rotation steps, each row followed by its count of steps
The counts run from 0 to 130.
[163 104 101 146 112 136  97 132 139  77] -> 34
[161 113 106 161 113 140 102 134 136  80] -> 35
[153 123 149 112  89 119  66 140 124 119] -> 29
[130 123 147  71 112 102 138 102 162 149] -> 5
[113 128 140 108 112  98 153  78 108 160] -> 67
[124 129 137 149  99 112 117  93  67 137] -> 129
[134 134 121 194 108 130 131 104  95 118] -> 50
[124 150 165 112 109 108 148  99 152 173] -> 78
[159 138 130 183 100 140  95 139 125 105] -> 113
[141 127 113 194 112 134 129 108  99 105] -> 125
[147 117 143  77 107 112  94 132 165 125] -> 18
[162 147 151 155  99 138  94 144 167 122] -> 101
[142 122 141 143  90 116  79 118  81 119] -> 41
[157 145 161 137  91 130  77 141 140 130] -> 27
[152 137 145 168  91 127  80 131 101 118] -> 115
[145  98  88 152 116 128 119 106 106  79] -> 122
[163 119 117 131 115 139 111 141 188  94] -> 22
[154 139 138 184  96 136  94 133 109 112] -> 38
[158 103 123 101 100 121  76 133 126  95] -> 31
[144 145 171 101  99 116 108 131 167 155] -> 91
[148 135 130 134 128 133 152 120 204 128] -> 86
[145 138 141 172  93 129  87 129 100 120] -> 39
[152 108 127  80 114 120 107 131 176 109] -> 95
[124 120 103 123 134 118 183  85 164 125] -> 72
[128 138 137 167  99 116 118  99  73 135] -> 128
[147 131 146 158  88 124  85 126  87 123] -> 40
[138 137 123 193 106 128 125 108  91 119] -> 126
[147 146 171 107  95 119 105 131 168 154] -> 15
[163 109 102 148 117 140  97 137 146  77] -> 110
[129 135 157  79 107 102 134 104 156 162] -> 4
[128 128 114 142 134 124 183  91 169 130] -> 73
[160 102 104 129 111 135  92 136 141  79] -> 109
[143 106  89 167 121 132 129 105 104  84] -> 47
[144 120  99 185 117 134 130 108 105  94] -> 124
[161 147 155 155  93 136  84 146 151 124] -> 26
[125 152 165 114 109 111 147 101 159 176] -> 2
[125 126 103 172 127 126 174  84 121 122] -> 61
[139 102 117 119 102 114  91 109  79 102] -> 43
[156 107 119  94 117 126 106 135 181  99] -> 20
[120 144 131 173 116 120 168  85 115 150] -> 63
[157 112 121  95 118 126 111 134 187  99] -> 96
[148 158 170 125 101 124 111 132 178 155] -> 14
[142 100 115 118 102 114  86 112  85  97] -> 119
[121 118 128 129 100 105 118  91  67 135] -> 130
[116 150 141 162 110 114 162  83 109 160] -> 64
[146 154 154 142 114 131 134 126 191 144] -> 88
[160 100 111 109 108 127  86 134 140  82] -> 108
[120 101 110 114 115 104 134  81  78 123] -> 56
[123 138 118 178 122 123 172  86 119 137] -> 62
[127 157 158 131 111 114 156  98 158 174] -> 77
[164 135 131 149 113 143 110 143 191 105] -> 99
[146 121 137 132  92 115  78 124  83 116] -> 117
[162 143 142 158 109 142 102 144 178 115] -> 100
[148 148 141 143 120 133 147 122 200 138] -> 87
[127 143 164  98 107 107 140 106 155 174] -> 3
[118 110 119 119 105 103 128  85  71 132] -> 55
[145 110  90 172 120 133 125 109 106  84] -> 123
[139 129 107 196 114 133 135 105 102 104] -> 49
[149 113 139  72 109 116 101 130 168 122] -> 94
[155 134 162 124  90 123  70 139 128 125] -> 28
[123 118 131 135 100 104 124  91  67 140] -> 54
[155 112 136 101  92 118  69 135 121 108] -> 30
[145 126 120 117 128 127 157 115 202 119] -> 85
[147 124 152  75 101 115  98 125 166 134] -> 93
[126 110 103 110 135 111 180  82 151 126] -> 71
[135 113 119  84 128 116 149 102 185 126] -> 83
[137 115 121  78 125 112 146 107 182 126] -> 7
[142  93  94 135 114 122 110 108  98  83] -> 121
[130 158 152 146 117 122 166 100 172 161] -> 0
[162  98 103 125 113 133  92 132 133  75] -> 33
[128 149 137 152 121 124 174  95 166 156] -> 75
[154 137 139 179  93 134  88 134 112 114] -> 114
[125 142 161  95 107 105 141  97 151 169] -> 79
[160 145 148 164 102 140  93 144 167 119] -> 25
[111 137 147 121 107 102 152  81 102 164] -> 66
[146 125 155  79 100 114  95 129 162 138] -> 17
[153 120 148 105  92 120  66 136 127 117] -> 105
[158 124 114 177 109 144 100 135 133  90] -> 36
[154 109 134  95  96 119  72 135 132 106] -> 106
[145 122 121 111 129 127 152 115 202 116] -> 9
[140 118  96 183 118 133 133 104 105  92] -> 48
[160 127 117 178 108 142  99 137 137  92] -> 112
[129 122 142  68 118 105 144 100 164 149] -> 81
[158 144 163 132  90 125  75 144 141 131] -> 103
[152 110 129  81 112 121 101 128 172 109] -> 19
[145 137 164  84  97 112 100 130 165 148] -> 92
[148 142 139 138 120 136 142 129 203 132] -> 11
[131 138 132 186 103 125 130 101  85 131] -> 51
[139  93 104 122 107 114 101 109  86  91] -> 44
[146 136 165  93  99 114  96 131 163 148] -> 16
[162 110 116 113 119 135 108 137 184  92] -> 21
[117 112 116  89 125  97 164  79 123 140] -> 69
[144  94 103 123 106 117 101 112  90  86] -> 120
[112 118 131  92 118  97 158  76 114 149] -> 68
[126 156 160 135 112 115 157 103 163 171] -> 1
[126 140 124 151 128 123 181  91 169 142] -> 74
[130 135 133 185  99 124 120 105  81 132] -> 127
[139 112 133 127  92 113  82 114  78 112] -> 42
[145 132 146 150  87 121  77 125  88 121] -> 116
[142 110 127 122  95 113  82 116  80 108] -> 118
[127 138 136 172  98 116 124  96  77 137] -> 52
[156 103 121 101 101 119  77 134 132  94] -> 107
[113 145 147 143 108 110 157  82 105 166] -> 65
[146 155 161 138 105 132 122 130 185 150] -> 13
[123 100  98 117 121 104 147  82  90 113] -> 57
[142 154 171 120 103 119 114 127 174 157] -> 90
[123 102  90 145 129 117 167  83 109 103] -> 59
[150 150 150 144 115 134 134 130 196 140] -> 12
[164 141 137 157 106 144 103 144 176 109] -> 24
[161 116 118 117 120 135 112 137 189  97] -> 97
[163 124 120 135 118 142 113 140 193  95] -> 98
[143  95  88 149 114 124 122 107  98  81] -> 46
[126 156 151 148 115 121 165  99 162 166] -> 76
[157 145 160 146  91 133  84 145 153 127] -> 102
[141  94  95 130 112 120 112 107  92  83] -> 45
[156 133 158 115  90 120  72 141 131 128] -> 104
[142 116 116  92 126 121 151 111 192 119] -> 8
[124 134 151  78 114 100 141 100 153 160] -> 80
[141 120 118  99 130 120 157 110 195 122] -> 84
[158  99 111 108 106 126  82 135 130  84] -> 32
[165 114 111 167 109 143 100 139 142  84] -> 111
[126 116  95 162 130 123 172  81 119 113] -> 60
[134 117 133  71 117 106 140 103 173 138] -> 6
[145 158 164 132 106 123 122 127 186 155] -> 89
[123 130 137 152  98 112 122  93  68 138] -> 53
[166 131 126 147 115 143 109 142 182  97] -> 23
[123  99  92 130 125 111 159  79 101 107] -> 58
[132 118 127  71 123 109 146  98 173 135] -> 82
[147 131 129 128 126 134 147 122 205 122] -> 10
[117 108 107  94 128 106 170  78 139 131] -> 70
[155 132 123 187 103 141  98 136 123 100] -> 37
